In the rows, 128 means zero.
Rotation paths and how fast each direction turns (degrees per step)
Each turn is a multiple of 5 degrees from 10 to 175, or 0.
Each row of a path follows its step; steps can be skipped.

step 1: [145 136 133 134 112 132 130 126 106 139 132 127 138 124 124 120 135 120
 109 122 128 135 124 138 132 137 135 118 124 112 124 134 136 125 119 148
 129 138 135 124 139 122 125 132 126 124 120 125 129 135 124 120 122 133
 138 131 121 127 124 115 123 134 115 128]
step 2: [123 131 134 139 132 130 122 128 133 122 137 142 116 131 131 120 120 124
 130 133 133 118 140 136 142 113 135 120 128 120 128 122 136 129 133 133
 143 142 124 131 128 136 133 120 115 117 126 118 120 122 128 147 134 121
 123 129 125 140 113 112 118 137 125 122]
step 3: [121 132 126 134 140 130 116 115 134 129 135 131 126 132 128 122 127 127
 114 132 142 125 118 135 125 131 129 136 123 136 138 132 115 128 129 125
 137 126 131 139 124 137 112 137 131 117 116 114 120 125 127 130 143 133
 138 130 144 117 134 136 121 124 127 153]
step 4: [123 136 127 112 128 131 128 125 126 125 118 135 118 136 119 139 119 125
 111 113 143 145 123 110 124 126 127 118 139 119 133 130 117 123 121 137
 142 129 140 136 141 120 131 124 127 135 130 125 124 130 120 120 135 135
 136 131 130 138 124 139 131 122 137 117]
step 5: [130 120 137 136 132 126 127 136 137 128 120 130 128 110 138 119 125 120
 129 127 130 129 141 115 128 134 126 122 130 119 126 142 118 129 121 128
 120 126 119 142 116 129 120 137 134 115 129 145 128 121 118 134 138 141
 114 121 127 146 133 128 121 134 137 113]
step 6: [131 125 126 139 115 127 128 125 140 126 125 125 126 116 136 117 108 107
 136 139 127 126 127 116 117 123 131 135 135 128 132 122 125 129 138 129
 117 132 133 146 136 118 126 126 138 135 114 125 144 133 141 129 122 124
 136 127 129 113 133 134 134 133 136 139]
step 7: [128 135 124 126 130 139 126 130 121 125 117 119 123 123 127 117 122 133
 131 119 131 124 142 132 128 144 137 117 131 129 137 128 133 122 112 118
 128 127 142 122 141 125 137 124 142 122 129 126 145 142 129 120 123 119
 141 127 115 128 132 121 114 109 117 123]
step 8: [131 131 129 121 125 121 125 117 119 126 129 138 120 117 131 126 130 130
 136 122 133 116 147 132 121 123 116 119 128 119 117 110 141 126 130 128
 139 120 136 136 117 129 116 129 126 113 124 146 116 138 119 132 125 127
 119 123 119 116 117 119 137 129 116 128]
step 9: [124 135 125 141 117 126 110 120 117 127 136 128 131 142 131 126 136 122
 128 131 126 121 121 123 125 141 123 124 139 127 132 135 133 131 128 126
 127 145 125 126 129 126 132 114 135 126 120 144 115 113 133 133 141 124
 143 122 143 111 124 127 126 138 117 136]
step 11: [113 148 125 125 139 110 127 124 125 133 142 146 133 118 128 131 120 130
 130 121 134 122 138 124 134 138 127 139 117 121 131 136 117 125 140 127
 131 111 120 142 128 111 126 131 125 129 121 124 120 126 126 135 131 131
 123 130 129 141 137 121 117 130 126 121]
Speeds:
[126 129 128 129 129 129 126 128 128 125 124 127 126 126 127 128 124 124
 133 128 126 128 128 132 127 129 128 128 129 130 123 130 124 128 124 130
 127 125 129 126 129 129 128 127 128 128 129 131 131 127 128 127 126 130
 128 126 126 127 130 128 131 128 133 129]	45
[123 129 126 131 131 128 128 129 125 127 126 130 129 131 127 128 126 129
 130 129 128 125 128 123 131 130 128 125 127 131 131 132 127 129 125 126
 128 131 128 124 127 131 128 127 128 128 129 129 129 126 130 129 131 127
 128 127 127 128 133 127 125 128 126 124]	160
